rotation ticks, each row followed by its count of ticks:
The counts run from 0 to 163.
[135 102 141 129 145  91 101 104  85 135 117 157 188 171 111 139 149  93
 131 152 121 120 121 151 144 154 119  93 137 122 118 147 132  99 152 139
 140 121  83 135 120 117 152 158 152 135 135  55 187 105]
149
[139 135 122 184 148 110  68 114 157 106  74 137 166 113 118  92 174  69
  99 144 146 128  76 150 149 173 135 109 123 126 148 136 133 140 171 137
 136 106 122 135  87 140 120 165 144 137 119  90 163 127]
89
[132  99 146 105 133  95 122 109 124 101  79 191 152 119 124  94 150  87
 136 136 143  84 145 150 153 162 136 131 147 149  71 116 125 121 130 141
 154  97 129 108  88 152 136 170 166 142 140 103 153 130]
161
[137 103 137 139  89 103 101 106 119 144  82 150 198 127 106 121 141  71
 160 114  99  84 146 141 131 139 175  87 151 124 117 110 129 105 147 148
 123 105 116 117 111 147 143 182 144 183 126  98 155 123]
35
[127 111 181 104 149 132 146  94 144 116 100 162 144 129 140 117 115 131
 129 127 157  75 125 167 145 179 142 104 161 149  86 148 124 103 132 156
 128 146  94 130 140 134 140 177 160 162 162  95 185 124]
46
[ 95 103 133 116 117 104  90 142 121 136  74 164 158 165 115  85 153  74
 126 136 115 109 158 160 111 184 158  96 120 115  91 128 136 114 152 155
 164 139 134 103  84 131 144 164 151 129 129 100 174 149]
26
[119 120 163 116 124  93 123 117 121 115 113 157 179 162 127 113 138  79
 199 135 158 124 143 133 135 149 160  95 118 134 144 130 166 141 152 135
 149 141  95 121 126 135 157 171 162 166 148 106 190  94]
158
[ 83 140 107 106 143 101 113 106 142 115 104 171 115 148 125  81 129 108
 125  78 122 103 113 137 160 194 165 129 150 140 120 119 153 126 178 182
 133 122  82 116 126 125 131 146 137 146 154 126 189 138]
105
[130 130 139 130 159  91  68 103 120 111 106 144 159 133 117 123 148  63
 149 127 102 111 105 143 151 165 153 114 138 118 166 144 139 108 153 140
 157 127  77 106 146  94 149 176 163 141 162  80 154 110]
12
[124 120 113 151  96  92 105 112 121 153  92 130 172 172 103 106 153 101
 126 130 157 144 117 113 117 154 168 114 145 133 125 140 155 134 198 153
  97 109  95 112 114 124 143 158 125 151 135  89 202 122]
92
[121 143 112 110 148 138 101 118 149 122 105 103 145 138 124 107 151  61
 107 139 157 117 108 164 142 190 158 119 157  72 103 129 157 158 151 132
 125 140  92 101 100 115 117 180 119 110 135 101 179 121]
116
[100 141 135 143 153 146  95 121 153 123 101 170 148 113 116 133 125 101
 153 116 102  79 112 173 138 197 151 100 136 129 136 125 128 104 156 161
 161 151 107 151 122  99 141 170 176 146 159  89 174 143]
48
[121 122  98 136 129 118 157 127 129 108  85 170 176 150 111 113 146 134
 132 128 168 126 127 165 132 166 147 140 164 139  87 146 131 154 134 158
 119 113  75 130 100 149 137 165 134 160 134  95 220 130]
55
[124 118 143 130 112  78  84 119 151 149  88 117 161 155 114  91 159  71
 128 137 144 146 114 133 143 157 178  91 102  86 118 147 142 142 161 147
 131 133 119  93 135 133 127 134 124 162 153 122 189  64]
4
[ 93 137 156 125 120 107 152  83 118 115 116 132 149 165 104  97 156 104
 118 125 168  90 111 135 147 151 108  68 152 148 117 165 151 115 167 120
 144 129 103 109 119 138 140 169 153 174 133 119 200 145]
82
[111 106 104 134 126  93 107 131 147 114  90 142 192 132 119 108 157  83
 131 146 134 139  95 146 151 166 147 117 136 110 120 126 162 136 162 159
 112  87 148  87 125 139 112 172 141 151 114 124 193  92]
129
[ 90 134 105 114 117 118 105 105 130 151  78 162 157 141 107 136 144 112
 111 101 122 113 127 140 136 180 179 113 146  76 109 130 137 110 147 182
 132 141  78 114 104 130 131 180 111 145 123  89 195 126]
17
[111 127 123 113 142 115  95 139 153 105  90 162 171 126 138  99 140  65
 156 132 137 147 106 131 130 189 183 125 119 147 153  97 173 150 158 147
 146 145  93 148 135 121 126 158 129 166 130 119 184 123]
30
[132 129 125 136 164 130  98  98 118  99 114 126 186 116 127 144 151  81
 148 154 119 101 116 168 146 170 129 117 160 104 156 152 144 114 146 151
 124  97 110 121 104 117 128 196 169 124 130 101 176  98]
147
[127 135 166  96 140 105 115  94 145 101 110 112 158 126 140  98 140  60
 141 155 162 124 128 165 134 177 155 104 125  94 128 149 174 139 151 131
 115 125 124 141  93 153 119 161 137 137 138 129 196  90]
156
[109 110 120 105  99  71 123  90 116 138 115 161 183 142 101 103 148 113
 119 121 142 108 135 127 149 149 146  92 151 130  87 125 169 111 167 146
 114 107 102 116 131 143 127 145 123 174 132 106 188 102]
131
[129 124 116 133 183 123 102 104 128  72 108 134 169 124 121 113 144  84
 130 148 120  92  96 176 144 182 104 128 134 132 125 152 124 116 142 120
 132 105 116 135  97  99 132 165 181 119 152  94 185 123]
50
[134 112 119 113 131 116  90 144 128 155 108 147 156 110  87  87 143  64
 126 127 120  89  87 138 137 195 153 116 133 105 129 104 135 124 129 175
 149 130 129 144 140 120 136 139 105 147 160  79 187 106]
39
[130 113 131 120 137  82 129  86 112 115  81 182 163 146 118 124 158 116
  97 138 144 134  93 146 164 161 115 121 158 109 111 156 111 125 130 162
 141 100  80  95 117 136 131 172 138 129 126  76 182 103]
15
[113 130 141 141 140  97  91 109 135 116  90 122 151 107 101  96 163  63
 123 137 128 110  92 172 156 174 124  98 121  87 115 168 123 111 120 126
 154 124 145  93 134 131 108 161 156 145 160 111 167  92]
138
[147 105 143 147 114 112 126 109 153 151 101 140 152 151 131  95 144 121
 130 129 180  84 121 160 143 169 163 124 191 126  78 117 146 146 166 179
  75  97 100 122 100 168 106 162 124 142 122  95 187 111]
94
[108 142 106  89 143 125 126 138 121 124 106 180 150 144  98  93 137 108
 114 137 170 119 135 155 141 190 154 143 135 105  91 116 163 141 133 152
 133 149  75 150 102 122 139 155 122 118 150  88 210 107]
153
[108 152 127 125 140 128 101  96 130 117 109 172 148 103 142 147 123 106
 143 120 122 101 103 145 158 184 160 120 152 129 161 136 160  96 150 168
 143 148  84 166 134 116 125 173 141 144 155  95 188 127]
145
[147 156 150 125 129 129 108 101 132  98 136 127 165 118 126 111 133  71
 150 151 167  85 134 167 159 164 154 106 145 114 119 143 161 147 134 107
 124 135 101 169  80 157 140 156 148 148 146  92 175  97]
59
[112 128 115 148 168 143  87 118 155  92 103 145 165  97 119 122 133  86
 155 118 113  80 112 179 133 200 137 110 132 125 133 138 122 108 130 142
 142 124 125 132 103 114 122 185 183 126 150 103 188 136]
49
[145 119 133  98 159 116 134  85 145 103  99 127 127 112 130  74 133  81
 135 118 161  97 103 135 138 191 167 161 148 137 134 112 163 158 169 127
  97  97  91 126 114 117 145 164 150 146 153 106 177 113]
68
[128  99 120 146 144 107 102 126 126 133 103 139 175 160 130 133 166  78
 133 116 117  93 100 164 164 136 125  97 159 103 122 145 111 154 146 188
 149  95 101  82 106 141 130 180 151 144 117  92 160 124]
111
[ 95 134 143 134 122  96 110 110 135 139 114 169 123 129 122  98 128  89
 147 106 111  79 141 142 158 184 173 114 160 126 103 132 152 102 162 207
 150 131 117 103 137 142 118 171 139 159 171 131 177 130]
8
[135 129 134 110 153 108 118 136 129 121 150 146 156 119 111 111 140  70
 148 139 141  66 124 163 181 179 147 115 173 125  87 113 156 131 131 128
 140 129  96 126 159 110 127 150 147 142 173  95 171  91]
135
[117 142 162 107 136 106 116 112 119 114 136 126 145 178 141  92 146  69
 137 145 179 136  88 132 154 180 136  89 143 122 151 139 178 138 158 155
 145 144  89 130 137 123 137 160 114 136 146  92 196 116]
118
[110 127 131 119 159 110  99  67 163  88 117 110 143 106 153 113 136  75
 126 103 117  88 101 163 167 174 156 110 151 104 126 140 148 132 168 147
 125 101 100 130 109 137 115 169 153 142 136 138 176 113]
107
[126 123 137 129 152 100 108  86 131 112 140 141 161 154 129 142 157  68
 154 109 123 110 101 139 187 134 133 102 156 131 155 141 142 139 163 130
 141 109  56 115 143 120 156 163 167 152 129  85 159 105]
109
[ 95 138 154 117 125 110 120 129 107 124  99 186 151 158 115 115 151 112
 150 136 164 102 146 141 143 140 142 111 162 148  97 119 181  98 165 133
 149 155 101 100 115 124 141 204 168 138 113  89 162 141]
122
[143 109 133 128 158 105 110 100  92 102 131 136 187 149 109 142 146 106
 137 159 133 116 109 168 150 154  97 106 157 116 131 166 139 117 140 125
 120  98  93 130 101 110 139 175 159 116 133  68 182  96]
148
[124 136 131 177 153 117  57 127 149 116 107 152 157 132 127  83 153  62
 121 124 126 122  82 146 139 193 131 108 138 138 150 128 140 130 169 164
 153 114 129 157 103 116 117 147 139 136 142  91 163 150]
88
[ 95 137 103 102 137 127 111 127 115 120 126 163 146 141 112  90 125  84
 129 128 146 115 137 144 131 199 171 126 122 104 119 116 176 131 160 170
 136 136 109 167  96 128 131 137 110 128 159 112 209 118]
154
